In the data rows, the value 50 means zero.
Here are some points, each followed by its number:
c(37, 71, 43, 38, 49, 49, 59, 45, 63, 62, 47, 46, 47, 45, 57, 58, 45, 59,
  48, 47, 49, 46, 39, 71, 52, 74, 44, 70, 49) 0
c(43, 34, 41, 44, 59, 53, 57, 55, 57, 53, 36, 48, 51, 60, 58, 45, 60, 57,
  44, 45, 45, 56, 41, 48, 64, 51, 52, 68, 51) 1
c(51, 35, 48, 48, 56, 53, 52, 50, 54, 50, 40, 47, 52, 60, 52, 45, 53, 53,
  44, 45, 45, 55, 46, 45, 61, 48, 50, 60, 52) 2
c(52, 28, 62, 50, 53, 48, 48, 49, 37, 42, 48, 43, 58, 63, 49, 54, 56, 46,
  48, 39, 51, 56, 57, 33, 64, 44, 46, 43, 47) 3
c(33, 50, 38, 34, 56, 49, 65, 62, 61, 59, 42, 42, 47, 52, 66, 45, 62, 61,
  52, 47, 52, 49, 36, 58, 54, 51, 53, 64, 53) 4
c(43, 57, 44, 53, 53, 56, 54, 52, 58, 59, 45, 42, 43, 51, 57, 43, 46, 57,
  53, 48, 52, 53, 45, 57, 48, 50, 49, 61, 63) 5
c(67, 22, 70, 41, 61, 47, 50, 51, 39, 46, 47, 33, 61, 63, 63, 41, 45, 47,
  53, 32, 56, 59, 53, 21, 58, 24, 39, 31, 60) 6
c(35, 84, 39, 69, 36, 30, 45, 36, 44, 54, 67, 89, 64, 38, 42, 60, 39, 38,
  33, 75, 50, 46, 54, 75, 25, 99, 49, 62, 32) 7
c(51, 44, 69, 34, 53, 52, 46, 33, 38, 46, 56, 36, 60, 56, 47, 59, 42, 50,
  48, 29, 50, 52, 65, 40, 64, 44, 32, 32, 41) 8
c(91, 99, 19, 99, 17, 88, 32, 55, 70, 47, 84, 99, 32, 15, 0, 50, 75, 45,
  55, 91, 35, 38, 79, 99, 12, 66, 96, 46, 69) 9
c(44, 48, 57, 48, 50, 49, 48, 45, 46, 48, 49, 43, 50, 56, 52, 49, 39, 49,
  49, 47, 52, 51, 54, 45, 53, 48, 45, 48, 47) 10
c(70, 58, 49, 77, 38, 58, 45, 53, 49, 43, 62, 63, 48, 46, 26, 51, 60, 44,
  51, 62, 46, 47, 60, 59, 46, 54, 67, 47, 55) 11
c(42, 53, 42, 39, 52, 54, 64, 63, 59, 58, 42, 32, 37, 52, 63, 43, 50, 64,
  59, 47, 54, 48, 36, 56, 55, 42, 55, 61, 62) 12
c(59, 28, 69, 46, 54, 52, 45, 46, 36, 41, 50, 36, 53, 61, 49, 49, 45, 44,
  55, 37, 54, 56, 60, 26, 59, 23, 41, 28, 49) 13
c(63, 26, 72, 43, 56, 54, 43, 43, 39, 44, 61, 34, 61, 53, 51, 41, 47, 44,
  61, 29, 58, 54, 70, 25, 45, 11, 37, 9, 52) 14
c(48, 35, 55, 31, 57, 46, 52, 53, 49, 50, 48, 42, 52, 43, 67, 43, 35, 50,
  59, 44, 58, 48, 50, 32, 40, 25, 44, 28, 53) 15
c(45, 38, 39, 45, 62, 41, 56, 62, 63, 58, 40, 61, 59, 49, 66, 44, 71, 54,
  43, 51, 47, 53, 35, 49, 50, 53, 53, 62, 51) 16
c(54, 37, 46, 52, 53, 54, 48, 49, 49, 48, 42, 53, 51, 59, 46, 49, 57, 51,
  43, 48, 43, 55, 49, 47, 60, 51, 50, 60, 50) 17
c(29, 74, 57, 35, 47, 37, 48, 35, 48, 55, 52, 48, 44, 41, 56, 72, 30, 49,
  48, 49, 50, 40, 43, 60, 54, 75, 31, 57, 37) 18
c(42, 56, 55, 34, 47, 40, 61, 57, 55, 53, 50, 33, 40, 50, 64, 47, 40, 54,
  59, 49, 57, 38, 37, 52, 50, 48, 48, 54, 54) 19
c(44, 53, 29, 48, 54, 43, 49, 55, 62, 58, 43, 76, 57, 36, 55, 49, 60, 51,
  38, 59, 41, 44, 39, 58, 41, 69, 55, 65, 47) 20
c(45, 40, 36, 48, 58, 50, 59, 60, 58, 56, 40, 52, 50, 55, 59, 44, 70, 57,
  46, 48, 47, 56, 37, 53, 59, 52, 56, 67, 53) 21
c(47, 50, 51, 51, 47, 47, 55, 54, 49, 46, 48, 47, 50, 57, 50, 49, 53, 50,
  49, 53, 50, 50, 47, 52, 56, 58, 56, 59, 48) 22
c(36, 47, 34, 34, 59, 53, 67, 66, 66, 63, 36, 34, 40, 53, 70, 42, 65, 66,
  57, 43, 53, 52, 29, 57, 59, 42, 54, 69, 60) 23
c(50, 45, 40, 47, 56, 48, 51, 50, 60, 55, 37, 60, 54, 53, 55, 50, 54, 54,
  36, 52, 42, 54, 40, 52, 56, 66, 50, 72, 50) 24
c(28, 52, 44, 40, 52, 40, 64, 53, 54, 60, 46, 42, 45, 57, 67, 43, 46, 60,
  50, 45, 54, 51, 37, 58, 53, 55, 45, 64, 51) 25
c(53, 33, 43, 47, 61, 55, 59, 59, 62, 59, 37, 43, 53, 61, 61, 44, 65, 61,
  46, 41, 47, 57, 38, 49, 63, 45, 51, 67, 61) 26
c(52, 62, 52, 57, 45, 48, 60, 53, 50, 55, 65, 47, 52, 50, 51, 45, 52, 55,
  55, 47, 57, 51, 52, 63, 44, 54, 53, 45, 57) 27
c(46, 44, 50, 46, 52, 48, 57, 57, 54, 51, 43, 39, 45, 58, 55, 49, 58, 54,
  53, 47, 50, 49, 41, 49, 60, 47, 52, 61, 53) 28
c(48, 38, 41, 56, 53, 53, 47, 46, 52, 49, 42, 60, 51, 53, 46, 51, 53, 48,
  42, 52, 44, 56, 49, 48, 53, 56, 51, 60, 48) 29
c(56, 67, 57, 64, 39, 47, 38, 39, 42, 45, 63, 60, 48, 36, 37, 53, 25, 40,
  53, 61, 51, 42, 62, 52, 32, 58, 48, 35, 50) 30
c(72, 51, 64, 55, 43, 56, 37, 36, 51, 41, 57, 52, 51, 45, 30, 57, 40, 43,
  50, 49, 43, 42, 64, 45, 46, 45, 47, 36, 50) 31
c(44, 43, 35, 46, 55, 44, 47, 56, 57, 53, 42, 70, 57, 42, 54, 48, 61, 48,
  40, 55, 42, 45, 41, 49, 44, 59, 54, 60, 46) 32
c(51, 41, 38, 47, 57, 54, 52, 53, 60, 54, 39, 60, 50, 54, 52, 47, 60, 57,
  40, 52, 40, 54, 41, 55, 62, 55, 53, 66, 49) 33
c(44, 9, 60, 21, 67, 37, 61, 60, 35, 47, 40, 33, 61, 65, 79, 38, 55, 53,
  52, 27, 59, 61, 40, 18, 71, 23, 41, 35, 42) 34
c(31, 50, 36, 32, 58, 54, 69, 68, 65, 62, 33, 32, 33, 55, 72, 46, 56, 69,
  55, 46, 52, 51, 26, 59, 65, 50, 55, 76, 61) 35
c(48, 31, 54, 40, 56, 52, 52, 50, 47, 45, 39, 42, 53, 64, 55, 48, 46, 53,
  44, 40, 48, 57, 48, 38, 66, 47, 47, 54, 47) 36
c(67, 38, 63, 50, 54, 37, 42, 53, 40, 47, 59, 55, 58, 27, 61, 45, 33, 40,
  63, 49, 58, 42, 53, 23, 28, 20, 45, 10, 58) 37
c(34, 66, 47, 47, 47, 46, 51, 35, 54, 58, 50, 53, 54, 55, 53, 55, 35, 53,
  39, 48, 49, 52, 50, 65, 48, 78, 38, 67, 44) 38
c(49, 58, 48, 60, 47, 52, 48, 41, 56, 51, 48, 55, 49, 51, 42, 53, 47, 50,
  43, 51, 44, 50, 52, 60, 50, 67, 49, 65, 52) 39
c(64, 84, 53, 78, 25, 53, 36, 43, 43, 41, 76, 69, 38, 23, 20, 62, 31, 36,
  62, 74, 52, 33, 69, 63, 16, 54, 62, 26, 53) 40
c(72, 98, 53, 88, 21, 49, 26, 36, 44, 39, 84, 87, 45, 9, 11, 67, 26, 31,
  56, 85, 47, 28, 75, 68, 7, 67, 64, 19, 45) 41
c(43, 27, 53, 31, 67, 39, 60, 69, 46, 59, 41, 33, 54, 51, 85, 37, 55, 55,
  62, 35, 63, 53, 36, 27, 49, 20, 43, 37, 62) 42
c(60, 30, 67, 58, 49, 45, 43, 49, 30, 36, 54, 48, 57, 63, 40, 53, 58, 38,
  48, 45, 50, 53, 57, 31, 68, 45, 49, 38, 40) 43
c(60, 40, 75, 41, 47, 38, 47, 35, 33, 38, 60, 42, 54, 51, 47, 55, 30, 41,
  54, 44, 53, 46, 57, 32, 60, 39, 39, 25, 38) 44
c(49, 38, 56, 41, 54, 54, 47, 42, 45, 47, 45, 42, 51, 60, 49, 52, 47, 52,
  47, 41, 47, 56, 53, 43, 63, 44, 41, 49, 45) 45
c(65, 30, 57, 64, 51, 60, 40, 41, 37, 38, 45, 48, 55, 67, 36, 43, 42, 43,
  44, 49, 47, 63, 64, 34, 59, 40, 50, 46, 51) 46
c(59, 45, 70, 44, 50, 54, 40, 32, 37, 42, 59, 43, 60, 53, 39, 59, 40, 45,
  48, 35, 49, 52, 69, 39, 58, 44, 35, 28, 42) 47
c(39, 94, 16, 68, 41, 57, 53, 48, 67, 65, 57, 84, 46, 28, 39, 60, 59, 57,
  41, 73, 43, 48, 48, 95, 31, 92, 63, 75, 49) 48
c(70, 99, 51, 93, 13, 53, 30, 39, 41, 39, 89, 82, 35, 10, 7, 68, 23, 30,
  65, 84, 52, 26, 76, 72, 0, 61, 66, 18, 54) 49
c(51, 37, 60, 39, 56, 47, 53, 56, 45, 48, 49, 35, 48, 54, 63, 43, 47, 50,
  59, 43, 57, 52, 48, 35, 52, 28, 46, 35, 54) 50
c(49, 0, 60, 34, 66, 38, 59, 71, 35, 46, 37, 30, 55, 71, 77, 32, 65, 51,
  56, 29, 60, 60, 38, 12, 67, 10, 48, 37, 55) 51
c(29, 27, 40, 32, 66, 45, 66, 66, 52, 61, 39, 41, 58, 60, 79, 42, 73, 60,
  51, 36, 58, 61, 35, 42, 64, 38, 48, 55, 45) 52
c(52, 42, 58, 57, 48, 48, 45, 46, 38, 42, 52, 51, 54, 61, 40, 54, 56, 43,
  44, 49, 47, 53, 55, 45, 64, 57, 49, 51, 40) 53
c(42, 37, 52, 35, 59, 45, 62, 65, 55, 54, 37, 32, 47, 59, 72, 46, 58, 58,
  56, 42, 56, 53, 34, 40, 61, 38, 51, 57, 55) 54
c(29, 40, 43, 30, 64, 43, 65, 61, 54, 63, 40, 40, 55, 55, 77, 49, 67, 60,
  52, 38, 57, 57, 33, 48, 63, 47, 44, 58, 46) 55
c(56, 29, 63, 47, 57, 49, 50, 52, 44, 45, 44, 34, 53, 63, 58, 41, 46, 48,
  53, 41, 54, 56, 50, 32, 60, 32, 47, 43, 54) 56
c(53, 53, 44, 43, 50, 57, 48, 50, 59, 49, 48, 55, 51, 42, 46, 50, 53, 50,
  49, 51, 46, 47, 53, 52, 43, 47, 53, 48, 47) 57
c(40, 29, 50, 27, 63, 51, 58, 64, 51, 52, 38, 30, 48, 59, 70, 43, 66, 55,
  58, 34, 58, 54, 41, 35, 59, 23, 48, 47, 50) 58
c(57, 65, 50, 59, 44, 51, 48, 46, 51, 51, 59, 55, 48, 42, 36, 56, 57, 49,
  50, 55, 44, 43, 53, 63, 50, 62, 52, 53, 51) 59
c(39, 7, 70, 27, 59, 34, 49, 54, 23, 37, 47, 32, 60, 68, 72, 41, 44, 41,
  55, 34, 65, 58, 56, 7, 55, 11, 37, 18, 36) 60
c(57, 43, 50, 50, 53, 57, 51, 47, 52, 51, 50, 46, 52, 56, 46, 44, 56, 52,
  49, 45, 48, 56, 53, 51, 57, 43, 49, 49, 50) 61
c(33, 40, 47, 34, 54, 57, 50, 48, 48, 46, 38, 36, 39, 63, 55, 49, 45, 55,
  50, 48, 51, 56, 50, 45, 63, 40, 47, 55, 40) 62
c(54, 41, 49, 59, 49, 39, 51, 54, 45, 45, 50, 63, 61, 57, 51, 46, 56, 43,
  41, 57, 49, 53, 47, 46, 51, 63, 56, 56, 45) 63
c(50, 47, 49, 50, 52, 54, 45, 48, 52, 46, 44, 52, 47, 55, 45, 54, 55, 49,
  46, 53, 45, 53, 51, 50, 57, 50, 50, 56, 45) 64
c(67, 50, 66, 58, 46, 55, 35, 31, 48, 37, 53, 54, 56, 48, 32, 54, 31, 40,
  44, 49, 43, 47, 70, 41, 47, 50, 46, 37, 49) 65
c(59, 44, 58, 51, 48, 52, 46, 45, 50, 44, 48, 44, 48, 55, 44, 50, 41, 48,
  50, 49, 48, 49, 53, 44, 54, 44, 49, 48, 51) 66
c(37, 19, 65, 33, 61, 34, 54, 59, 30, 45, 42, 36, 63, 69, 76, 44, 46, 44,
  49, 37, 63, 60, 44, 20, 60, 40, 40, 40, 42) 67
c(43, 71, 52, 51, 46, 49, 49, 35, 56, 54, 55, 49, 47, 44, 45, 56, 35, 50,
  50, 56, 48, 46, 53, 64, 43, 65, 42, 56, 49) 68
c(31, 69, 44, 43, 50, 48, 53, 39, 53, 61, 50, 47, 52, 54, 57, 52, 43, 55,
  44, 49, 52, 53, 48, 67, 48, 71, 37, 66, 44) 69
c(42, 37, 54, 31, 56, 48, 58, 62, 49, 51, 41, 30, 44, 57, 69, 44, 46, 55,
  58, 39, 57, 50, 40, 36, 54, 31, 47, 47, 57) 70
c(46, 39, 60, 42, 57, 51, 46, 39, 45, 47, 46, 41, 53, 60, 52, 47, 43, 49,
  47, 41, 49, 57, 56, 40, 63, 40, 37, 43, 41) 71
c(49, 32, 39, 39, 67, 49, 61, 64, 58, 60, 37, 48, 57, 57, 68, 45, 80, 60,
  47, 41, 49, 60, 34, 45, 66, 41, 51, 62, 54) 72
c(52, 29, 67, 37, 55, 46, 51, 56, 43, 43, 49, 31, 53, 57, 62, 41, 46, 47,
  59, 37, 59, 50, 52, 28, 54, 26, 46, 30, 52) 73
c(51, 60, 32, 63, 49, 68, 50, 41, 62, 57, 44, 63, 49, 54, 28, 58, 67, 60,
  34, 52, 31, 56, 50, 77, 70, 79, 54, 82, 48) 74
c(56, 57, 57, 53, 44, 46, 39, 50, 44, 42, 56, 58, 49, 34, 47, 54, 32, 38,
  58, 64, 54, 41, 58, 39, 28, 42, 52, 28, 49) 75
c(39, 53, 46, 32, 54, 48, 65, 63, 57, 58, 46, 33, 41, 49, 68, 46, 54, 61,
  60, 44, 56, 48, 36, 53, 52, 41, 50, 54, 58) 76
c(52, 60, 54, 42, 49, 55, 53, 56, 54, 53, 51, 34, 39, 41, 54, 59, 51, 54,
  65, 44, 55, 43, 46, 48, 48, 35, 48, 42, 59) 77
c(60, 21, 70, 49, 54, 39, 46, 54, 26, 37, 54, 45, 63, 63, 52, 48, 57, 39,
  51, 40, 55, 55, 55, 22, 65, 35, 46, 28, 40) 78
c(53, 40, 67, 39, 53, 50, 48, 40, 41, 46, 52, 36, 57, 58, 51, 53, 42, 50,
  49, 33, 51, 52, 59, 38, 62, 42, 37, 37, 46) 79
c(35, 36, 30, 35, 62, 50, 66, 67, 56, 61, 34, 44, 48, 62, 69, 41, 75, 65,
  47, 45, 49, 58, 33, 50, 63, 41, 55, 70, 54) 80
c(20, 48, 41, 31, 52, 48, 65, 64, 54, 58, 42, 34, 36, 53, 68, 49, 54, 62,
  59, 42, 58, 48, 34, 55, 58, 42, 51, 60, 48) 81
c(41, 50, 36, 55, 52, 35, 50, 49, 45, 50, 43, 79, 63, 53, 51, 58, 63, 45,
  29, 64, 41, 54, 40, 56, 59, 88, 55, 76, 33) 82
c(41, 41, 39, 41, 61, 42, 60, 64, 62, 59, 40, 54, 54, 51, 69, 44, 69, 57,
  47, 50, 49, 52, 33, 50, 52, 50, 53, 63, 53) 83
c(46, 37, 64, 35, 55, 45, 53, 53, 42, 50, 47, 31, 48, 57, 61, 53, 49, 50,
  57, 36, 56, 50, 45, 34, 62, 32, 38, 40, 49) 84
c(78, 62, 75, 61, 41, 61, 31, 28, 47, 40, 66, 47, 46, 34, 25, 60, 24, 39,
  60, 47, 48, 41, 75, 42, 39, 31, 40, 15, 55) 85
c(45, 85, 23, 85, 42, 72, 36, 42, 66, 58, 38, 75, 50, 59, 35, 48, 39, 47,
  28, 79, 44, 65, 58, 80, 23, 99, 59, 95, 59) 86
c(49, 42, 50, 55, 49, 56, 53, 54, 48, 46, 47, 42, 45, 61, 49, 42, 49, 52,
  52, 49, 53, 56, 52, 47, 53, 42, 55, 52, 55) 87
c(59, 58, 49, 51, 48, 58, 44, 40, 57, 50, 48, 52, 44, 43, 41, 52, 35, 52,
  49, 51, 42, 47, 54, 54, 49, 50, 48, 51, 56) 88
c(35, 78, 51, 32, 50, 47, 55, 40, 57, 65, 51, 38, 44, 41, 61, 64, 35, 59,
  53, 44, 52, 44, 41, 67, 50, 68, 32, 60, 50) 89
c(56, 57, 64, 53, 42, 48, 42, 40, 36, 40, 59, 50, 55, 52, 40, 57, 34, 41,
  48, 53, 51, 48, 63, 45, 50, 59, 46, 38, 43) 90
c(62, 39, 53, 60, 44, 54, 43, 57, 37, 37, 64, 55, 51, 45, 41, 38, 53, 38,
  62, 57, 59, 49, 68, 36, 30, 19, 62, 16, 49) 91
c(45, 47, 35, 47, 51, 50, 57, 59, 56, 56, 45, 57, 47, 49, 56, 44, 54, 57,
  45, 52, 47, 49, 41, 56, 51, 56, 56, 62, 53) 92
c(46, 48, 41, 46, 56, 52, 55, 50, 52, 55, 42, 48, 50, 60, 55, 44, 56, 56,
  42, 49, 47, 57, 43, 56, 63, 57, 48, 67, 49) 93
c(64, 43, 68, 57, 46, 49, 42, 43, 38, 37, 53, 40, 46, 55, 39, 54, 41, 42,
  56, 52, 50, 50, 58, 35, 57, 37, 49, 37, 47) 94
c(56, 50, 63, 56, 47, 57, 40, 40, 44, 42, 55, 48, 50, 47, 36, 56, 42, 46,
  52, 46, 47, 50, 65, 45, 54, 44, 47, 35, 47) 95
c(46, 37, 58, 39, 52, 45, 54, 49, 45, 47, 49, 37, 48, 57, 57, 43, 42, 52,
  54, 44, 54, 51, 51, 38, 54, 31, 46, 40, 48) 96
c(86, 60, 57, 83, 37, 51, 26, 47, 34, 34, 75, 84, 56, 17, 20, 63, 45, 26,
  59, 72, 50, 41, 75, 39, 17, 36, 63, 4, 51) 97
c(36, 69, 45, 48, 44, 39, 41, 46, 48, 51, 57, 71, 56, 29, 53, 64, 40, 39,
  50, 63, 55, 41, 52, 53, 22, 65, 47, 41, 35) 98
c(36, 52, 35, 36, 57, 52, 63, 64, 65, 61, 36, 40, 39, 52, 67, 44, 57, 64,
  53, 48, 51, 50, 30, 58, 55, 50, 54, 72, 58) 99
c(58, 54, 43, 71, 43, 39, 49, 52, 47, 46, 53, 76, 62, 54, 41, 49, 55, 42,
  34, 68, 45, 52, 47, 58, 47, 82, 63, 67, 46) 100
c(32, 44, 34, 29, 60, 51, 67, 67, 65, 61, 34, 37, 40, 57, 72, 43, 65, 65,
  53, 44, 52, 52, 29, 54, 60, 43, 53, 71, 54) 101
c(42, 44, 50, 40, 57, 55, 56, 54, 55, 54, 40, 32, 41, 56, 62, 44, 44, 58,
  56, 41, 52, 52, 43, 46, 57, 38, 46, 56, 62) 102
New points follow, each followed by the number of its nearest point above.
c(56, 65, 56, 57, 40, 43, 33, 50, 43, 40, 61, 67, 50, 24, 44, 58, 28, 32,
  59, 72, 55, 36, 62, 39, 16, 43, 54, 21, 46) 75
c(55, 30, 60, 58, 52, 52, 47, 51, 38, 39, 45, 43, 55, 65, 45, 55, 59, 45,
  48, 45, 50, 57, 58, 35, 64, 47, 53, 48, 52) 3
c(43, 55, 43, 49, 54, 58, 56, 53, 60, 58, 41, 39, 40, 52, 56, 47, 50, 60,
  53, 47, 49, 52, 42, 58, 56, 50, 50, 65, 62) 5
c(82, 89, 22, 99, 22, 74, 36, 60, 56, 44, 79, 99, 43, 22, 0, 48, 71, 40,
  51, 90, 41, 43, 75, 88, 8, 69, 92, 44, 64) 9
c(44, 40, 54, 38, 51, 49, 53, 48, 42, 46, 49, 40, 47, 55, 54, 51, 45, 52,
  53, 43, 52, 51, 52, 40, 58, 36, 45, 42, 44) 96
c(49, 44, 68, 38, 45, 45, 45, 42, 41, 38, 55, 41, 48, 50, 45, 55, 33, 44,
  54, 46, 51, 42, 57, 39, 55, 43, 44, 33, 38) 44
c(51, 49, 46, 50, 52, 57, 42, 47, 54, 47, 43, 57, 47, 53, 43, 55, 56, 49,
  44, 54, 43, 53, 52, 51, 56, 51, 50, 57, 44) 64
c(45, 0, 78, 23, 61, 31, 54, 67, 18, 36, 48, 24, 63, 70, 82, 36, 43, 40,
  61, 28, 71, 58, 50, 0, 60, 7, 40, 11, 42) 60
c(57, 45, 54, 64, 49, 50, 37, 37, 43, 42, 50, 66, 61, 54, 36, 55, 48, 39,
  37, 55, 43, 56, 62, 45, 52, 64, 48, 51, 41) 53
c(55, 29, 63, 56, 48, 48, 42, 49, 31, 35, 52, 47, 54, 65, 40, 51, 55, 39,
  48, 47, 51, 55, 59, 31, 65, 40, 50, 38, 38) 43
c(35, 87, 14, 83, 45, 63, 42, 48, 68, 63, 34, 83, 54, 56, 44, 50, 46, 48,
  23, 83, 44, 65, 48, 85, 22, 99, 60, 99, 56) 86
c(42, 75, 42, 44, 46, 51, 59, 49, 64, 59, 50, 44, 36, 41, 53, 51, 40, 60,
  55, 56, 49, 42, 40, 71, 45, 61, 50, 65, 58) 0
c(24, 51, 30, 48, 48, 35, 53, 48, 48, 51, 41, 73, 57, 56, 57, 49, 47, 48,
  31, 67, 47, 54, 41, 57, 46, 79, 54, 75, 29) 82
c(33, 97, 26, 99, 34, 47, 35, 41, 53, 55, 46, 88, 56, 61, 36, 55, 38, 31,
  24, 96, 52, 62, 54, 82, 10, 99, 59, 99, 48) 86
c(81, 47, 60, 73, 37, 43, 32, 51, 30, 34, 77, 79, 63, 24, 29, 53, 48, 28,
  58, 64, 53, 38, 72, 33, 20, 32, 61, 1, 45) 97
c(79, 91, 51, 99, 24, 63, 39, 45, 53, 45, 82, 71, 40, 28, 7, 54, 51, 40,
  61, 74, 49, 40, 72, 78, 22, 58, 70, 34, 59) 40
c(44, 62, 57, 44, 46, 42, 47, 41, 51, 53, 52, 46, 48, 44, 55, 56, 32, 48,
  50, 50, 51, 41, 49, 51, 42, 60, 39, 50, 50) 68
c(42, 70, 42, 42, 49, 50, 59, 57, 63, 60, 52, 48, 46, 40, 57, 55, 53, 59,
  54, 50, 52, 42, 41, 67, 43, 62, 53, 59, 56) 0
c(44, 34, 43, 37, 59, 50, 58, 57, 54, 53, 40, 45, 52, 59, 61, 43, 63, 57,
  47, 42, 49, 56, 41, 45, 62, 42, 50, 58, 47) 1
c(51, 60, 48, 47, 50, 51, 56, 57, 57, 57, 52, 43, 43, 40, 57, 50, 48, 55,
  63, 51, 56, 47, 43, 54, 42, 38, 52, 44, 58) 77
c(69, 85, 23, 96, 29, 70, 43, 57, 62, 50, 69, 89, 43, 28, 11, 51, 69, 47,
  49, 80, 40, 43, 64, 88, 21, 72, 82, 56, 62) 9
c(44, 72, 54, 48, 44, 45, 50, 38, 56, 53, 55, 45, 43, 39, 49, 56, 31, 50,
  55, 56, 50, 40, 49, 61, 40, 61, 43, 53, 52) 68
c(75, 44, 54, 71, 38, 38, 35, 55, 30, 36, 74, 84, 67, 29, 34, 50, 53, 28,
  53, 65, 54, 40, 67, 34, 20, 40, 63, 9, 42) 97
c(81, 43, 46, 77, 44, 75, 27, 54, 46, 32, 50, 66, 47, 46, 21, 48, 53, 35,
  54, 69, 48, 57, 74, 35, 29, 22, 70, 29, 55) 91
c(45, 40, 46, 44, 53, 58, 48, 45, 56, 48, 37, 46, 47, 62, 50, 41, 39, 55,
  40, 50, 44, 56, 49, 48, 62, 52, 49, 63, 46) 2
c(26, 81, 19, 64, 42, 51, 60, 43, 63, 63, 56, 82, 54, 48, 36, 63, 77, 59,
  30, 67, 38, 55, 45, 99, 54, 99, 59, 92, 34) 48
c(48, 59, 47, 49, 52, 56, 50, 41, 63, 56, 45, 47, 44, 49, 46, 52, 49, 56,
  47, 49, 43, 50, 46, 62, 59, 57, 45, 65, 50) 39
c(75, 62, 65, 61, 37, 53, 33, 39, 41, 39, 73, 58, 50, 28, 26, 57, 41, 36,
  61, 54, 50, 36, 73, 44, 27, 31, 49, 10, 49) 85
c(28, 59, 43, 37, 54, 46, 55, 43, 51, 61, 46, 46, 55, 58, 62, 49, 49, 56,
  43, 45, 53, 55, 46, 61, 51, 66, 36, 65, 42) 69
c(35, 78, 35, 66, 35, 40, 55, 41, 46, 56, 61, 76, 55, 54, 43, 52, 38, 50,
  30, 68, 48, 53, 48, 81, 40, 99, 53, 76, 41) 7
c(57, 30, 57, 61, 53, 43, 45, 58, 32, 36, 54, 64, 61, 54, 43, 54, 74, 38,
  48, 55, 49, 55, 56, 34, 63, 47, 60, 36, 38) 43
c(74, 61, 60, 62, 47, 56, 42, 38, 55, 49, 60, 51, 49, 38, 35, 51, 44, 47,
  56, 51, 46, 45, 59, 53, 44, 41, 47, 36, 58) 31
c(56, 67, 63, 58, 37, 48, 40, 35, 35, 37, 61, 56, 57, 51, 31, 62, 31, 39,
  43, 58, 48, 46, 66, 53, 50, 74, 48, 45, 39) 90
c(78, 52, 48, 86, 31, 49, 30, 50, 32, 32, 77, 91, 62, 31, 16, 51, 55, 28,
  49, 73, 48, 42, 76, 46, 19, 46, 71, 15, 41) 97
c(88, 65, 77, 75, 36, 57, 31, 33, 41, 35, 77, 52, 46, 30, 15, 60, 37, 35,
  65, 54, 48, 38, 77, 45, 38, 30, 51, 8, 56) 85
c(44, 82, 51, 48, 44, 45, 54, 45, 53, 57, 59, 47, 41, 33, 50, 63, 38, 53,
  59, 58, 52, 39, 43, 68, 46, 65, 46, 52, 50) 68
c(53, 76, 54, 60, 39, 49, 40, 38, 47, 49, 65, 60, 44, 27, 39, 56, 22, 43,
  56, 62, 52, 39, 60, 59, 28, 58, 47, 34, 52) 30
c(24, 54, 40, 35, 50, 49, 64, 61, 56, 59, 44, 36, 36, 51, 65, 49, 50, 62,
  58, 44, 56, 46, 35, 59, 55, 47, 51, 62, 51) 81
c(42, 57, 44, 43, 55, 59, 52, 50, 66, 55, 42, 39, 34, 45, 53, 49, 51, 57,
  58, 48, 48, 48, 47, 56, 50, 37, 49, 56, 55) 5
c(80, 57, 67, 63, 48, 55, 42, 38, 53, 48, 62, 45, 51, 39, 36, 49, 43, 45,
  60, 48, 48, 46, 61, 47, 45, 35, 45, 29, 62) 31
c(83, 51, 84, 71, 38, 52, 24, 28, 36, 31, 70, 50, 53, 38, 23, 49, 13, 30,
  57, 52, 48, 38, 80, 31, 34, 32, 42, 8, 56) 85
c(45, 39, 51, 43, 53, 43, 56, 57, 50, 46, 42, 43, 52, 59, 58, 48, 57, 51,
  49, 48, 50, 50, 42, 43, 60, 50, 55, 59, 47) 28
c(50, 35, 44, 44, 61, 53, 60, 61, 61, 58, 36, 40, 51, 61, 64, 44, 64, 61,
  48, 42, 49, 56, 36, 47, 63, 45, 52, 66, 60) 26
c(58, 32, 78, 42, 51, 65, 41, 38, 39, 44, 55, 18, 49, 66, 48, 44, 30, 48,
  62, 24, 61, 58, 73, 26, 51, 4, 32, 14, 52) 14
c(46, 15, 74, 36, 62, 37, 52, 56, 25, 41, 53, 29, 63, 63, 70, 43, 56, 40,
  62, 31, 66, 59, 55, 12, 58, 13, 37, 15, 43) 60
c(28, 60, 24, 36, 61, 29, 65, 69, 62, 70, 42, 72, 60, 33, 81, 52, 70, 59,
  41, 56, 49, 45, 21, 65, 45, 82, 54, 75, 50) 20
c(48, 44, 73, 39, 43, 40, 45, 39, 37, 36, 59, 42, 49, 48, 45, 58, 29, 42,
  55, 46, 52, 40, 58, 36, 55, 44, 42, 28, 35) 44
c(53, 66, 59, 60, 39, 48, 43, 36, 41, 42, 58, 56, 54, 51, 34, 61, 35, 42,
  43, 56, 47, 47, 62, 56, 50, 74, 49, 51, 42) 90
c(54, 63, 36, 59, 53, 65, 46, 38, 70, 58, 43, 59, 44, 47, 34, 56, 62, 59,
  39, 52, 33, 52, 50, 72, 60, 66, 50, 75, 52) 74
c(38, 56, 54, 46, 49, 45, 48, 35, 50, 53, 48, 49, 57, 59, 54, 53, 34, 50,
  40, 45, 50, 54, 53, 55, 50, 70, 37, 61, 43) 38
c(34, 74, 56, 40, 46, 40, 48, 35, 50, 54, 53, 47, 44, 40, 52, 67, 31, 49,
  50, 52, 50, 40, 46, 61, 50, 70, 35, 56, 41) 18
c(57, 62, 44, 70, 39, 47, 32, 45, 42, 41, 59, 81, 55, 31, 33, 56, 39, 34,
  46, 72, 48, 43, 63, 48, 24, 59, 58, 37, 41) 30
c(54, 70, 38, 63, 46, 63, 42, 41, 61, 54, 43, 60, 46, 48, 40, 51, 36, 51,
  41, 62, 43, 53, 54, 65, 39, 69, 52, 70, 58) 39
c(38, 83, 20, 59, 45, 58, 57, 52, 68, 64, 51, 71, 42, 36, 44, 56, 61, 60,
  44, 67, 44, 49, 43, 87, 40, 80, 62, 77, 51) 48
